In the rows, 128 means zero.
Each path is a new rotation, seen through one point. The rows after it are directions, each followed by how far the rotation turns it, in degrees each step (0 if it stays put).
Each turn is a multiple of 5 degrees from 10 to 175, or 0.
Each row of a path follows its step; steps can be skipped.

step 0: [122 129 112 126 117 137 123 125 135 112 118 135 137 129 122 134 113 140
 138 134 140 133 137 135 124 133 122 137 134]
step 1: [134 136 127 132 122 140 115 132 140 129 130 120 125 127 128 121 124 122
 143 123 131 107 137 113 118 120 134 115 134]
step 2: [117 142 132 118 125 121 127 145 115 114 117 132 131 123 121 124 121 120
 122 122 115 131 138 126 120 117 121 126 135]
step 3: [119 126 112 123 132 121 123 126 139 118 128 134 135 121 146 127 121 134
 132 120 135 120 140 128 133 138 124 137 148]
step 4: [133 129 119 129 143 122 118 134 141 119 123 123 110 126 119 117 134 124
 148 129 117 117 133 122 124 120 135 129 127]
step 5: [120 140 138 129 130 107 130 126 121 133 120 137 120 110 117 137 115 130
 127 131 123 122 140 134 125 122 120 126 135]
step 6: [126 122 129 124 129 110 119 126 150 124 137 134 144 130 119 131 122 123
 132 127 132 132 132 118 140 136 136 134 144]
step 7: [132 124 139 129 132 135 126 128 128 111 126 131 120 125 110 126 122 132
 153 128 128 119 128 121 121 128 126 147 121]
step 8: [132 142 143 129 120 116 140 130 132 133 123 126 121 120 128 131 115 128
 128 133 138 124 125 109 118 127 118 121 146]
step 9: [121 134 137 126 125 122 124 129 141 108 128 133 135 136 116 105 131 135
 122 120 133 140 133 122 138 133 128 129 137]
Directions:
[127 126 126 130 132 130 119 126 132 128 130 125 129 127 127 126 127 131
 124 129 134 131 128 126 131 131 128 124 132] | 130
[132 131 132 124 131 126 125 128 130 134 125 123 129 127 128 127 129 133
 126 129 129 125 128 128 121 121 126 128 125] | 110
[130 129 129 130 130 131 124 129 131 129 124 132 129 130 125 121 129 123
 127 124 123 132 122 128 128 125 131 131 128] | 145
[128 123 133 127 128 130 128 128 126 121 127 124 134 122 130 128 127 122
 128 128 129 126 125 127 123 129 128 127 130] | 65

step 0: [126 124 130 113 132 139 139 127 119 124 127 117 133 128 127 135 136 134
 141 127 137 117 127 125 111 130 119 138 130]
step 1: [132 123 137 131 120 137 136 130 131 118 132 133 123 127 116 141 113 120
 131 121 138 129 129 116 135 142 122 137 131]
step 2: [122 128 134 130 123 126 139 123 129 118 141 129 124 137 127 126 136 135
 121 139 141 136 133 142 128 138 110 132 130]
step 3: [128 138 135 126 121 135 131 133 132 111 128 134 130 123 132 134 144 137
 125 115 141 129 120 119 132 114 121 128 126]
step 4: [128 130 128 132 126 135 124 127 120 115 137 135 137 127 129 129 117 122
 119 118 119 129 131 129 116 121 107 140 122]
step 5: [123 130 132 122 124 143 139 124 125 110 128 137 127 145 132 122 123 124
 125 137 130 124 123 120 114 131 128 116 126]
step 6: [120 118 142 117 114 132 125 137 118 119 127 128 139 127 121 126 130 132
 139 126 139 122 142 128 120 126 128 136 128]
step 7: [123 115 141 132 141 141 137 131 128 124 139 134 128 127 124 150 122 125
 130 132 136 132 125 128 126 130 123 133 119]
step 8: [123 126 127 114 125 129 141 136 129 123 134 141 119 139 128 132 139 131
 125 117 128 129 136 129 130 143 113 131 131]
step 9: [128 130 134 133 118 145 126 123 136 122 124 128 128 134 134 135 131 126
 120 120 146 116 132 135 134 118 113 132 132]
Directions:
[129 126 131 127 123 125 130 129 134 127 128 126 127 134 132 122 128 123
 123 129 129 128 131 130 128 132 128 123 129] | 110
[123 122 127 124 131 133 125 132 126 131 125 132 127 129 128 129 128 127
 124 129 127 129 135 128 129 124 129 124 126] | 35
[131 134 128 126 129 128 123 133 128 127 124 130 128 130 131 123 122 129
 130 128 129 132 125 130 123 125 127 127 124] | 55

step 0: [128 120 129 127 130 106 133 142 119 136 130 127 140 125 126 122 129 127
 115 131 122 122 130 132 131 115 141 120 132]
step 1: [127 119 132 135 126 127 127 133 104 122 118 131 131 131 138 126 139 131
 123 125 121 125 129 118 129 121 143 130 115]
step 2: [128 131 136 128 121 125 123 126 119 129 122 129 130 140 126 118 128 140
 118 110 119 128 134 138 137 110 136 122 133]
step 3: [137 125 122 135 114 121 133 143 116 133 127 135 121 138 131 142 127 137
 125 130 125 119 130 126 130 119 137 119 136]
step 4: [119 122 135 143 116 124 137 132 123 131 130 135 130 136 139 119 129 129
 115 117 126 113 131 120 140 126 128 131 126]
step 5: [118 123 136 130 125 119 137 139 123 136 132 130 143 124 118 123 130 137
 123 126 121 122 143 130 128 120 143 117 133]
step 6: [124 114 126 139 125 130 125 141 121 125 122 129 128 125 138 130 137 137
 116 131 124 126 128 125 130 114 141 120 113]
step 7: [123 124 137 133 116 123 132 130 117 125 118 118 130 142 129 115 138 134
 119 114 135 131 130 138 134 117 134 124 130]
step 8: [135 118 129 134 115 126 121 146 119 135 131 131 120 140 125 129 134 129
 132 124 116 123 135 128 129 123 139 118 137]
step 9: [120 112 134 132 111 128 137 136 124 121 130 138 123 135 134 123 121 130
 110 129 122 121 131 127 140 122 130 134 127]
Directions:
[120 129 127 131 128 126 127 125 126 128 127 125 128 130 130 122 125 133
 130 128 129 131 130 129 134 130 124 133 127] | 140
[130 128 128 130 125 121 132 126 126 130 123 125 127 127 131 125 130 122
 130 129 136 125 123 125 129 128 127 127 126] | 115
[128 126 133 131 131 131 130 132 128 126 125 129 123 131 135 132 127 128
 126 131 126 129 127 123 126 129 126 132 123] | 140
[132 133 128 131 130 131 127 126 127 123 125 125 121 132 126 130 133 127
 129 129 128 130 130 130 135 125 131 127 130] | 70
[129 129 123 123 134 131 130 130 131 126 128 128 126 125 126 129 126 125
 133 124 132 132 129 125 128 128 121 129 127] | 0
